Each path below is one point turned by a fixed rotation once a step. After each direction that follows a path, write how fast that rotation turns it, in degrees a step (0 if it stays still).
Each turn is a multiple of 5 degrees from 10 to 175, or 0.
Each row of a path follows its step; steps can be skipped.
Path 1:
step 0: [ -2  20  -6   3  17  18  13  20  -4 -14  32  13  35   1  -9 -34  36   1
  -8  19  22  -7   0   6  24 -13  26  40  41 -30 -12 -29 -18  -6 -43  25
 -16 -30 -25   5  38  36  15   3 -46   5 -11  -8  18 -25  -4  27  45  -1
 -23  13 -13 -12 -27  18 -20 -42   0  14 -20  11  -4  11   0 -12  -8  30
 -23  37]
step 2: [  7   8  21 -43  14  16  23  -6 -40  23   9 -18  21 -23  26 -15  19 -16
 -13  13  34  40  10  32  35 -16 -20   5 -45   6  19  40  22  -9  11  26
  10 -19   9 -30 -21  19  10  48   3  10   5   5 -19   8   6  -1 -11 -34
  23  20 -16  17  25  25  26  11   9  12   1  61  12  -1  -8  -4  -4  11
 -33 -10]
step 4: [ 11 -11  41 -16  45  -2  27  23   3  25 -19  24  15   7 -10 -22  52  16
  32  -2  -4  22   6 -25 -18  -1  -4  11   7  16 -28  25  40  -1  21 -14
   9 -23  -7   9  -5 -38 -47 -52   3  26 -35   1  12 -40  -5  16  20 -25
   5 -19   9 -28 -29  16   1  13 -26  17 -11   1  21 -23  -1  -1  12  29
  18   4]
step 5: [-22  -9  31 -18  30  19 -13   1  -5   5  17  49   4 -39  53  -8   8  27
 -17  20   9  38   4  48 -25 -27 -11  10   8   4  20  17 -20  -1 -19  18
  18  -5   3 -28 -31  -2 -13 -25 -21 -15 -20   4   3  -7 -18   0  39  -3
   3  -3 -24 -12   8 -12  19  28  18  22 -18  25 -14 -37  26   7  23  -9
 -46 -28]
step 7: [ 23   4 -14   5  11  28   3  12  -6  54  19  15 -26  21 -38  27  21   6
 -30  -7  19  38 -19 -51  38   3   2  -1  14  -7 -19   5  51 -30  18 -14
  11  19   3 -35  25 -13  -4  -1  -9  11 -46  34  14 -32 -47  10   6  -9
  17 -18   2 -27  -3  18 -13  -1 -16  -8  14  15 -13 -13  -7   2  15  18
 -38   4]
step 12: [-46   3  20 -18  23  22  11 -18 -10 -12  -9  32  16  17   5  -1  -5 -10
  25  -7  37  17  10  18  16  20 -13  18 -37   1  21  11  -9 -12  41  27
   4 -14 -25 -10  49  51  -9  -7 -42  47   2   8   7  30 -52  -8  23 -28
   1 -26   6  18  12   8 -33  14 -14   3 -21   2   1  27  -1   0   1  26
  -4  31]
step 14: [-33  13  27 -23  19  37  45  12 -12   3  -8  24 -17 -40  -1 -36  18  29
 -13   2  16  26 -13 -18  -4  -5  -2 -32  29  25   4  39  27 -10   2  30
  -2  -5   5   4  -7  15   3   3  38 -39 -31 -33   1  11 -11  -6  -7 -14
 -18 -23 -34   3   6   9   4 -30  -6  30 -15   3  11 -45  15  52  11  10
 -10 -32]
step 19: [ 18  17  -7 -47  19   1  17   5   5  10  29 -13  33  39 -11 -26  24  28
 -13   5  19   9 -21   0  -9  -8  23  30  10  -4 -16   9  38   4   2  13
 -58 -17 -30  -5  -6  10  24  19 -10  13  -2 -11 -14  -4 -25  53  28 -10
  35  39 -48 -13  18   2 -33 -35   2 -26   6  -1 -12  12   9   8  14  11
 -37  20]
step 22: [ -5  13  35 -26  41  20 -12  -3  24  -2  19   5  25  -5   8  39  23  17
   2   0  45  11  11  16   5  47  28  -6  20 -10 -13 -11  22   6 -13  18
 -34  -3 -57 -44  15 -31 -39  16 -26 -29  28 -22 -27  19 -26   2  38 -28
   3  10 -12   4  -1 -10 -19  -4   2   2   0   4  28 -32 -17  -4   8  -5
 -14  27]
step 23: [ -7 -11  39  -8  53  20   4  26  -9  43  37  19   4  -4 -50 -24  34  49
   8  33   8  35  -7 -46  11  -7 -16   8  17 -43 -14   5  11  -5  15  -3
   5  -9  16  13  24   3 -40 -11   6   8 -18  -2 -24   5 -27 -36 -22 -15
  -8 -29 -19   9 -14 -11 -13  16 -13 -13 -15  38   4 -11  11  15 -11  19
  -7   1]
[ -4   4   8   7  -4  -6  -1   1  12  -6  -3  -4   4  -2   5  -4  -5  -4
   0  -1   5   1  -4  -6  -3  -6   7  -7   1   3   4  -4   2   3  -4  -1
   4   8   3 -12   0   2   3   7   3   1 -12   7  -1   9  -3   3  -4  -5
  -6   9  -8   0  -3   3  13   4   1  -2   4   3  12   0 -12   5  -2   3
  -2  -3] : 95
[  4  -5  -4   6  14   2  -3   1   4   5  11   0  -2   9  -6   5   5   9
   8  -9  -1  -5  -1  -2   5   3   4  -3   4   6  -7  -2   8  -2   3 -10
   3   4  -9   5   2  -1   2  -1   2   1  -3  -1   2   2  -1  13   8   5
 -12   8  -4   0   3   3   0  -1   5   2   0   2   7   4   0  -3 -10  -9
   1   7] : 115
[  4  -2  -3   2   4   6  11  -1   2 -13  -4  -5  -7  -7  -3  -3   3   6
  -4   5   1   3   7  -3  -1   8   3   2   7   1   4  -6  -9   0   2   1
  -7  -1   3   2   2  12   0  -2   0  -3   0   4 -15   7  -9   1  -5  -3
  -8  -2  -8  -2  -4  -3   1  -9   0   7  -4  -9   2  -6   4  -5  -2  -7
   8   7] : 130
[ 11  -8   0  -2   4  -5  16  -1   7   3  -9  -8   9  -3 -11  -2   5   8
   8   1  -1  12   3   9  -2  -4  -3   7  -3  -2   2  -6   0   1 -11   8
  -6   2  -6   0   2  -3   4   4   3  -5  -1   2   7  -1   5   2   0   2
  -2   4   2   3  -3   0  -4   9  -1   1   7   0  -2  -3  -4  -6  -4  -2
  -9  -6] : 20
[ -8  -5   4  -1   5   6   1  -1  -6  -1  -1  -7   2   5   8  -7  -5   1
   5   5  -2   2  -4   0   1  -2   1  -9  11  -7   6   3  -4  -5   1  -1
  10 -11   2  -5   3  13   0   1   0  -4   5   2   5   2  10  -7  -1   2
 -12   3   0   2  -1   5  -4   5   0  -1   9   6  -7   5  12   2 -10  -6
   0  -6] : 120
[ -3 -11  11  -2   1   1  -2   0   3   5  -8   3   4  -7  -3   0  -8   2
  -4  16   6  -5  10  -1   1   9   0  -6   1   4  -4   7   1   9   4  -2
  -5   1  -5   0   0   4 -10   0  12  10   1  -1   5  -2   2   0  11  -1
  -1  -3  -7   7   9   2  -1   8   1  -2  -5  -2   7  -1   1  -7   1   0
   0  -3] : 40
[ 13   4   0  -4  -9  -5  -3  -5  -5   5   4   1   1   0  -2  -2  -1  -4
   0   2  -4   6  -4 -16  -2  -1  -4  -2  10   7   1  -6   0   2  -2   7
  -2  -4  -3  -4  -7  -4  -9  -3   7  -3   3  -1  12   3  -5   2  -2  -7
  -4  -7  -7  -7  -5  -9  -7   3  -4   6   2   6   8  12   5  -2   0  -5
  -1   7] : 115
